The rows of Z fall into a few groups, which share some directions, and each row is roughly a mix of its group's hidden directions.
Z, 124 rows:
[[  4  -6  -7 -17 -15  20 -12  48 -45  28  21 -11]
 [-19  -2   6 -30  11 -36  32  10 -19  26 -13  41]
 [ -6  62  22  20 -12  -1 -16  12   5  -8 -38  -2]
 [ 24 -14 -15 -24 -12 -48  31 -16 -17 -24  13 -23]
 [-24  30  13  43   2  13  -8  45 -15  30  -2   4]
 [ 25   4  -7  22 -27  41 -31   2   3 -15  28 -36]
 [-32   1   9  30 -41  36   5 -21  -6  -4 -37  -2]
 [-10  56  10   6  40  17 -12 -18 -12  10  24  16]
 [ -5 -23 -18 -37  27   1 -48 -36  -3 -13  -8   4]
 [-34  12   7  28 -24  46   3 -35  -8   7 -22 -13]
 [-28  27  10  23  19  22 -52   4  24  19 -12   6]
 [ 10 -58 -32  -1 -39  -5   4   4   1 -23 -17  -7]
 [-13  61  21   1  42  14 -11 -10  -5  -3   0  16]
 [-14  29  23  26  17  22 -38  17   5  36  -3  27]
 [  9  29 -14 -25 -19  15  20  -4 -33 -37 -39   9]
 [ 30   6  12 -31  31 -27   0  30  14  21  30  25]
 [-34   4   6 -23  24 -36  20  27 -16  11 -20  36]
 [  1 -23   3 -22  40 -29  27 -27 -17   1 -22  33]
 [ -6   2   3  10  -4 -17  18 -35  59  -5 -29  21]
 [ 20 -37 -15 -32  -1 -26  15 -32 -14 -40   1  -2]
 [-16  -6  11 -43   6 -17  29   0 -16  28 -14  46]
 [ 13  38  -4 -43 -10  16  11   9 -39 -19 -14  28]
 [ 19 -42  -9 -37   9 -18  12 -41 -11 -12  27  -2]
 [ 34  16 -17   7  -2 -18  11  -1 -39 -51  -6  20]
 [ 43 -12  10 -27   9 -36   1  32   1   1  25  31]
 [ 32  17  -7 -22 -22  16  39  17 -40 -12 -19  16]
 [-39  34  31   7  13 -13  14 -36  17 -30  -4   4]
 [-35 -13  15   2  11 -11 -24   8  40  43  22 -20]
 [-42  32  15 -35  -3 -13  22 -19  14 -20 -22  21]
 [ -4  51  12   3  40   2 -13 -11  -5  19  37  20]
 [ 25  18   2 -17 -10  16   8  -6 -35 -47 -33  24]
 [ 15   0 -18  21  -8   4 -11  19 -45  -1  41 -40]
 [  2  -1   0 -18   1  17 -18  35 -58  14  20 -27]
 [ 26 -11   0  20 -23 -34  39  36  -5  30  12  -2]
 [ -5  29  16  -1  12  12 -24  10  17 -46 -14  46]
 [-21  -3   6  48 -20  40  19 -26  -1  10 -23 -17]
 [ 30  21  12 -26 -11   5   5   9 -44 -35 -13  34]
 [ 27 -25  -3  55  -9   9  -1  -9  16  23  31 -22]
 [ 14   7  -5  -3 -26  22 -17  33 -45  16  37 -19]
 [-10  19  -6   0  -1 -23  26 -39  27 -38  -6  37]
 [  5  -3 -31 -33  28  23 -24 -36   7 -30   7  23]
 [ 24 -48 -13 -45  -3   4  23  -1  -6 -22  18  19]
 [-13 -54  16 -31   7  23  -7 -20  16 -34   5   8]
 [-25  -9  11  32  28 -22 -16  20  36  30  27 -13]
 [ -2  60  10  17   0 -15 -36   9  10  14 -30  -5]
 [  9  -1  -2  19   8 -22  21 -61  33 -22 -10   0]
 [-21  -7   8 -20  31 -38  37 -14 -36   6   3  25]
 [-22  41  15  35  -3   1 -24  13  -9  28 -34 -20]
 [ 13 -62 -18  10 -45  -7   7  -6   7  -8  -8  -7]
 [  7   8  16  26 -30 -20  47  34  -1  25  10 -19]
 [ 27  13  -8  23 -24  36 -34  -7  10 -29  19 -30]
 [-11  16 -11 -41  22  17 -44 -26   2 -33  -9   6]
 [ 18 -22   8  38 -20 -24  30  19 -10  46  -7   1]
 [ 29 -43 -41 -33   1  -9  18   5 -12 -16  13  18]
 [ -7  11 -19 -28  13  38 -26 -33   1 -33 -29  13]
 [ -5  -6   4  -2   4 -22  40 -36  15  -1   3  56]
 [-30  16   2  33  14  28 -39  31   6  26 -17  10]
 [-31  13  21  42  -2  40 -11  12  18  35 -14  -2]
 [ 22  -7  15  29 -24 -43  31  19  -2  37   0 -11]
 [ 10   4   1  30   3  38 -35  -2   3 -35  24 -36]
 [-28  15 -10 -32  -5 -20  31 -26  25 -23 -27  27]
 [  7 -55   3  -8 -49  -7   5  25  -7 -10 -20  -4]
 [ 31 -56   3  -6 -37   0  23  21   4   2 -17   5]
 [ 11   3  11  32  11  -2 -14 -19  57 -21 -27  21]
 [ 31 -28 -17 -24  19 -45  -4  32  19 -12  14   5]
 [-11  54  20 -19  44  10 -15  -1   8  15  13  18]
 [  9  25  -8   4  -8   1   7  26 -56 -38 -10  23]
 [-35   1 -13  38 -29  41  13  -4 -11  -3 -34  -5]
 [  4   5  17  39 -17 -34  33  20 -26  29   9 -21]
 [-12   3 -14 -36  24  20 -42 -35   8 -33  -7   7]
 [ 16  -8 -10  11  -7   8 -19  41 -43  25  25 -32]
 [ 12  -1  -5  13   6 -16  18 -62  33 -27 -12   6]
 [-15  29  18   0 -26   0  -5  21  43  15 -21  42]
 [ 13  -1  -2 -17  -4  -1  -4  22 -65  28  22 -18]
 [ 24 -59   3   8 -50  -6   9  -5  -4  -4  -2  -1]
 [ 17 -45 -19  36  -5  11  -1  12  27  30  11 -28]
 [ 20  31  -4 -28 -18  10  18  15 -46 -20 -12  31]
 [ 26  21 -24 -23 -16  -4   7  -9 -41 -42  -8  25]
 [ 28   1   7 -44  15 -41 -19  21  -3  -3  31  19]
 [-24  48   2  39  13  25 -29  -3   3  13 -24   4]
 [-12  -3 -15 -29  29  28 -39 -42  -5 -21  -5  12]
 [-21   3  -6   3   4 -20  28 -43  47 -27 -19   4]
 [-27 -27   5   1  11   0 -22 -14  49  37  15 -24]
 [-15 -31 -14  22  15   5  18  -8  60 -18  -9  19]
 [ 18 -13 -17 -39 -13 -13  43 -17  -9 -31  26 -19]
 [-28  35  22  31   3  22 -26  40   7  18 -11   6]
 [-18  57  11  42  -9  17  12  19   9  15  -5 -13]
 [ -2  19  -3  -5 -23   9   9 -55  36 -32  -9 -14]
 [ 13   3  -8   8 -31  49 -23  -4   5 -14  26 -42]
 [-32   4 -11  39 -17  27  -2 -22 -18 -26 -33 -23]
 [ -2 -42 -19 -39  10  10  12   7 -15 -38  31  11]
 [ -6  57   9  -4  41   6  -3 -13  -2  23  31   9]
 [-27  -8 -15 -23  21  44 -34 -26  11 -28 -11   4]
 [ 13 -59 -10   9 -43  -1  15   4   1 -12 -23 -16]
 [ -8  68  12 -17  31   6  10   5 -14  15  12  -1]
 [ 12  -4  -5 -38  -6 -15  22 -50  -6 -35   7 -24]
 [ 20  26  -8  14   2  24  18   8 -55 -30  -9  22]
 [ 14  26 -13   6 -35  26 -34   1  19 -24  -5 -40]
 [ -3   0  -7   9  -6  19 -20  50 -40   7  35 -24]
 [  9  16   7 -17 -46   7  18   5 -45 -25 -28  13]
 [-26  40  20  54  -6   8  -6   6  20  14 -19 -13]
 [ -1  42  12  21  52  -5 -14 -29   9   3  27   2]
 [  3  52  11  48  -9  -8  13   2   1  36  -6  -9]
 [-15 -11  -8 -43  21  26 -31 -36   4 -35   2  -1]
 [  1   9  32  40 -17 -10   7  31   6  51 -10  -1]
 [ 27 -13   3 -24  30 -38 -24  15  17   2  36  25]
 [-20 -13  16 -17  20 -33  37   1 -15  38  -9  33]
 [-36 -13  14 -15  35 -28  39  -5 -17   8  -1  31]
 [-12   3 -14  13   9 -16  19 -42  41 -43 -13   3]
 [-19  15 -12  44 -12  41  26 -29  -1   7 -24 -13]
 [-16  -3   0 -20  25 -44  29  -4  -9   3 -22  46]
 [ -5  13 -19 -36  22  36 -32 -39   6 -20  -7  13]
 [-40  33  16  32  12  26 -30  26  11  17   8  -5]
 [-29   3  18   1  33  -4 -19   7  49  38  11 -12]
 [ 21  -3  15  32 -26 -28  38  40  -7  24   2   3]
 [ 37   0 -31 -25 -11 -16  47 -17 -14 -22  17   1]
 [ 26 -52 -12  16 -40 -18   4   1   3 -25 -10  19]
 [ 12 -64 -14   3 -28  -5   9  28   7  -9 -21 -12]
 [-27  -3 -12  16 -37  40  -9 -46 -16  -2 -13  -6]
 [ -2   8  -2  23 -28  42 -29  26  15  -7  26 -34]
 [ 20 -56 -22 -41   3   2  -1 -31  12   7  -3   0]
 [ 28 -55 -24 -43  -4  -7  16  -1  -9   3  11   5]
 [-30  -9 -11  26 -28  44  19 -15  -6   5 -33 -25]
 [-22   4  -1 -25  19   7 -53 -18 -10 -33 -31  -1]]

Here is one row of each group, with its name. Which group are the others in?
[ 25   4  10 -18  37 -37  -2  46   9   6  25  15]
(16)
[ 18   6  -1  26  -6  35 -40  -2  30 -33  -2 -30]
(121)
[ 26 -36 -36 -49  -1  -2  19   5 -17 -16  14  11]
(115)

[ 16  39 -18  -6 -15  -9  17  -4 -51 -37  -5  11]
(16)
[-38 -35 -12  14   6 -12 -27   8  41  22  10 -25]
(16)
[-27  29   5 -10   7 -20   7  -3  33 -32 -31  40]
(121)
[  5  29  19 -26 -18  42 -19 -30   3 -37   5   9]
(121)
[-18  56  -2  16  37  16  11 -14  -6  24  19 -12]
(16)
[ 19  26 -11  24 -35  19 -23 -15  16 -20  13 -44]
(121)
[-12  25  14  -3  20 -36  17 -48  10 -27 -23  10]
(121)
[-18  22  25  14  -1  34 -36  24   6  23 -36  18]
(115)
[-19 -10  14  13  42  -9 -15  -9  48  12  -3 -37]
(16)
[-35  19  28  12   5  39 -32  28  18  24  -6   2]
(115)
[ 17 -52 -32  -7 -24 -25  12  31  18   0   2   4]
(16)
